In the rows, zero is written as 128.
Where one turn sends some rows of the set: a few examples, then the rows asked
zave: [130 141 152 118 122 122 134 155 121 124 131 130 113  77 120 166 153  88
 100 142  87 115  95 158 126 130 141 134 137 130 134]
fadon: [131 145 174 136 119 112 138 142 103 150 140 150 121 128 113 127 122 116
 124 101 120 107 131 142 151 126 157 127 153 123 110]
Kesof: [134 142 178 119 135 130 129 153 114 114 127 136 107 100 127 153 140  82
 119 141  96 118 106 153 134 135 148 120 127 142 126]
reki: [135 127 178 112  94  94 123 173 124 128 138 127 115 159 103 136 131 113
 136 117 100 136  84 127 115 122 167 143 170 143 143]
gom: [149 125 153 126 105 109 121 156 107 111 123 153 129 144  96 138 134 113
 150 105  84 139 127 123 106 134 163 134 162 155 132]
Fodo: [120 114 108 121 121 115 131 131 106 133 104 147 150  92 106 142 151  95
 130 113 119 107 103 141 117 116 170 147 140 151 146]
pov: [113 111 129 111 110  96 118 156 123 108 101 132 154 119 117 148 121 100
 108 130 109 104  70 170 103 112 154 131 161 149 141]
fov: [133 129 134 137  94  69 121 144 119 122 126 135 138 152 113 150 130 117
 110 107  96 110  95 164 104 114 157 147 178 148 138]
Lav: [122 127 172 117 124 123 130 163 121 157 118 129 132 131 106 121 106 127
 140 113 133 110  91 145 151 114 167 127 158 125 134]
falo: [127 132 166 118 130 142 115 162 113 140 116 124 115  94 129 147 146 140
  93 137 107  88 108 145 132 128 145 133 157 129 132]
gurov: [134 108 165 116 104  99  92 160 114 132 125 118 125 142 112 129 144 133
 131 124 115 138  90 131 118 120 171 157 168 165 146]
peze: [139 132 128 122 108 100 134 135 120 118 119 154 126  96  83 148 135 125
 111 110 105 115  94 172  95 145 154 125 147 144 169]
kurip: [152 130 155 128 108 103 122 152 113 106 124 154 124 136  88 135 140 115
 140 102  86 144 128 133 100 131 162 130 154 163 135]
Sose: [136 130 187 133 123 120 123 161 120 147 133 128 111 119 119 127 115 143
 121 126 126 110 108 160 153 122 143 143 164 128 128]
rapum: [140 131 148 131  94  76 124 148 107 140 136 130 129 156 102 161 128 120
 119 101 100 118 112 156 113 120 153 161 177 136 138]
Burul: [132 144 178 123 129 121 134 146 121 114 130 138 109  96 123 164 141  84
 108 144  92 125 102 155 129 133 147 125 130 143 119]
Nef: [132 138 175 138 119 104 148 150 116 153 132 138 118 123  97 126 106 112
 140 117 123 123 108 161 158 122 144 138 163 123 138]
tib: [122 153 152 142 119 106 126 136 111 147 134 145 112 106 137 143 136 100
  95 109  97  93  97 138 137 120 154 105 148 122 120]
pag: [140 131 129 114 102 100 140 141 117 125 118 150 127  92  86 143 135 120
 114 118 113 111  86 177 108 145 147 125 145 134 170]
kifit: [151 124 146 126 107  97 128 144 109  99 125 152 125 133  88 144 143 114
 137 114  89 135 122 144  94 142 171 133 147 163 147]
zodef: [140 126 120 114 112 107 139 141 123 127 119 152 124  94  83 150 135 125
 115 115 117 109  85 173 105 142 160 128 146 141 171]
pab: [138 128 147 139  96  73 121 153 113 132 131 132 134 156 103 158 124 123
 106 102  98 116 109 159 106 107 150 150 174 139 133]
kesis: [123 125 173 111 127 128 145 162 110 140 120 141 136 119  94 119 120 112
 147 117 128 123 127 144 155 134 161 133 153 128 128]
Lub: [153 125 144 118 111  99 131 144 124  98 124 154 119 130  93 139 146 117
 138 113  93 134 117 155  87 139 162 135 140 162 142]
Nazas: [112 112 123 104 111 104 126 160 128 108 106 142 153 116 113 145 126  95
 116 132 116 105  70 171 113 119 158 125 158 149 141]
rilu: [120 116 121 118 122 114 122 128  98 126 102 140 151  95 105 140 156  97
 125 114 118 112 107 134 105 118 172 148 136 160 149]
Neru: [120 140 154 121 119 148 120 158 117 125 116 136 127  87 123 151 158 129
  86 135  99  91 103 146 115 133 148 131 147 125 123]
tibig: [134 105 146 121 112 100  98 153 110 125 109 121 141 130 117 137 153 136
 124 126 114 123 102 130 105 114 178 164 158 171 149]
bagam: [128 122 130 131  99  67 123 146 128 120 129 143 142 152 121 151 128 112
 104 107 106 108  98 158  98 111 153 142 167 145 134]
mifet: [124 122 118 114 116 121 131 133  94 133 101 144 154  93 103 140 153  98
 131 114 122 103 106 134 112 120 164 143 131 148 152]
sitol: [127 137 166 119 126 150 120 157 117 133 115 128 119  91 123 154 151 141
  90 139 102  94 109 140 123 129 150 137 156 136 126]
zita: [120 149 152 144 116 110 126 132 118 145 133 141 113 102 136 146 138 104
  88 115  98  95  87 128 129 113 159 110 153 129 115]
pek: [134 139 164 123 129 119 134 148 120 113 123 133 110  84 126 158 148  85
  98 140  94 118  94 156 124 132 142 137 127 133 124]
Zur: [130 135 168 136 121 108 149 150 121 151 133 138 122 122  97 127 104 106
 144 108 125 121 107 161 158 123 147 134 159 121 139]
Vis: [125 146 143 124 119 118 124 148 123 137 133 134 112  89 132 150 146  92
  92 124  95 100  69 131 121 114 159 111 142 132 132]
faka: [130 108 163 119 110 101  94 157 108 129 120 113 130 137 107 130 153 132
 123 124 116 133 100 133 110 108 174 161 160 170 140]
des: [117 114 127 107 107 103 123 159 120 114 101 134 154 112 120 138 121  93
 117 134 115 101  64 162 114 111 149 124 157 144 144]
luva: [146 127 167 129  97  97 132 161 115 146 134 128 113 137  93 149 141 131
 141 110  93 136 114 132 117 124 155 173 165 130 150]
kipot: [126  97 139 125 113 107 103 146 112 127 119 125 137 125 113 134 161 138
 125 127 119 116 107 135  98 110 172 164 150 165 145]
veseg: [137 130 193 122 134 128 125 162 111 128 126 137 119 131 123 128 113 107
 144 126 119 120 109 140 147 118 163 125 138 140 111]
Lukos: [126 133 178 114 125 128 144 161 104 143 118 147 135 123  94 121 121 114
 145 120 125 121 131 142 153 132 162 133 156 128 125]
rebu: [122 127 159 126  90 107 123 167 114 135 128 141 141 150 109 133 148 112
 142 106  93 129 121 111 122 118 161 153 177 140 127]
zagim: [125 132 180 121 125 121 127 163 117 156 117 132 129 133 110 119 106 126
 141 119 131 112  90 141 150 110 168 128 158 129 132]
pez: [124 148 148 139 120 119 125 138 119 133 133 142 113  96 133 144 143  97
  84 118 104  95  75 128 119 117 157 110 140 128 127]
fene: [121 143 143 112 117 146 123 163 116 133 122 139 130  83 123 156 159 116
  90 131  92  92 103 135 118 129 152 122 151 128 130]

rebu moves to reki
faka moves to pab
zodef moves to Fodo
Now these:
rilu moves to pov
pek moves to Neru
Kesof moves to falo
kifit moves to tibig
Lukos moves to zagim
kesis moves to Lav
pag moves to mifet
Burul moves to sitol
Lub moves to kipot
fadon moves to veseg
gurov moves to rapum
Vis moves to zave

Where one turn sends some rows of the set: a few examples, then the rows asked
meki: [113  84 120 127 113 125 132 117  90 158 102 123 138 136 156 119 133 133]
fubu: [145 114 146 162 128 116 122  93 122 166 120 133  92 123 165 115 165 130]
ziti: [131  96 133 118 110 120 149 115  84 132 104 128 126 116 150 124 147 121]
gil: [118  70 109 127 132 137 110 115 100 152 106 151 126 132 169 101 136 114]
zunuv: [154 117 131 154 114 137 120  93 142 161 115 144  87 134 163 123 157 117]
vubu: [130  60 147 122 139 130 122 121 115 141 126 143 118 133 167  94 129 115]
Kekeg: [119 131 128 144 134 135 112  81 129 152 111 126 106 119 133 116 128 129]
Reman: [121 104 175 122 138 122 129 104 143 144  81 147 105 132 157 121 142 139]
Kobif: [118  79 117 121 115 123 149 117  92 144  93 132 101 128 139 111 151 145]
Bomam: [127 127 120 118 135 120 116  89 125 129 100 128  94 113 153 133 136 106]
sutim: [135  97 139 137 157 149 120 110 128 142  99 170 116 121 155 114 167 146]
gudu: [113  84 134 124 100 132 140 121  94 160 100 142 126 139 148 101 139 133]
Gunom: [128  73 135 120 105 138 157 120  97 149 101 139 126 129 142 120 138 137]
ribo: [113  60 118 123 134 131 111 121 108 142 113 137 125 118 146  95 140 112]
rigel: [124 115 120 124 139 131 117  88 143 138 114 124  82 138 138 121 117 124]
Puf: [151  89 105 154 136 127 135 102 131 123 124 140 108 135 134 113 167 141]
keto: [162  83 113 151 125 135 130 103 138 121 118 135 103 135 127 114 161 130]
kela: [117  98 165 122 137 108 132  99 148 142  87 148 109 144 166 120 131 135]
Sekas: [129  59 128 107 135 139 117 128 118 137 105 145 119 117 165  97 150 116]
lak: [114 127 120 143 137 135 103  89 126 145  94 117 109 124 161 115 127 121]
lunal: [139  70 126 133 110 101 142 103 146 127  98 120 112 148 145 120 138 127]
pibak: [147  67 143 122 107 103 137 104 145 142  97 125 116 145 142 127 136 122]
pape: [139  96 133 122 156 144 124 109 120 137 109 171 111 125 141 108 167 150]
Gek: [131 115 124 174 117 139 114  97 122 159 115 128 105 141 165 125 141 112]
befem: [132 125 133 129 143 134 117  87 146 142 106 117 102 112 141 133 130 128]
zemus: [125  98 144 135 159 136 131 107 120 135 110 173 113 130 156 107 162 152]
rizo: [147  75 130 129 105 117 139 103 151 134  90 118 122 146 143 129 131 126]
limu: [127  80 127 111 129 136 122 124 106 126 114 159 109 131 170 112 139  94]
bugo: [126  94 165 116 140 125 125 101 149 146  79 148 123 132 163 124 131 134]
kov: [151 126 140 148 117 129 127  99 116 145 132 144 104 135 167 132 151 105]
kapip: [131 115 129 159 114 123 103 100 141 165 114 131  93 140 161 114 153 108]
zogos: [160  84 102 150 125 140 131 109 134 132 112 140 115 137 133 123 170 138]

fubu moves to vubu
lunal moves to Puf
Now these:
Sekas moves to befem
kapip moves to ribo
Bomam moves to ziti
rizo moves to zogos
gil moves to lak
keto moves to pape

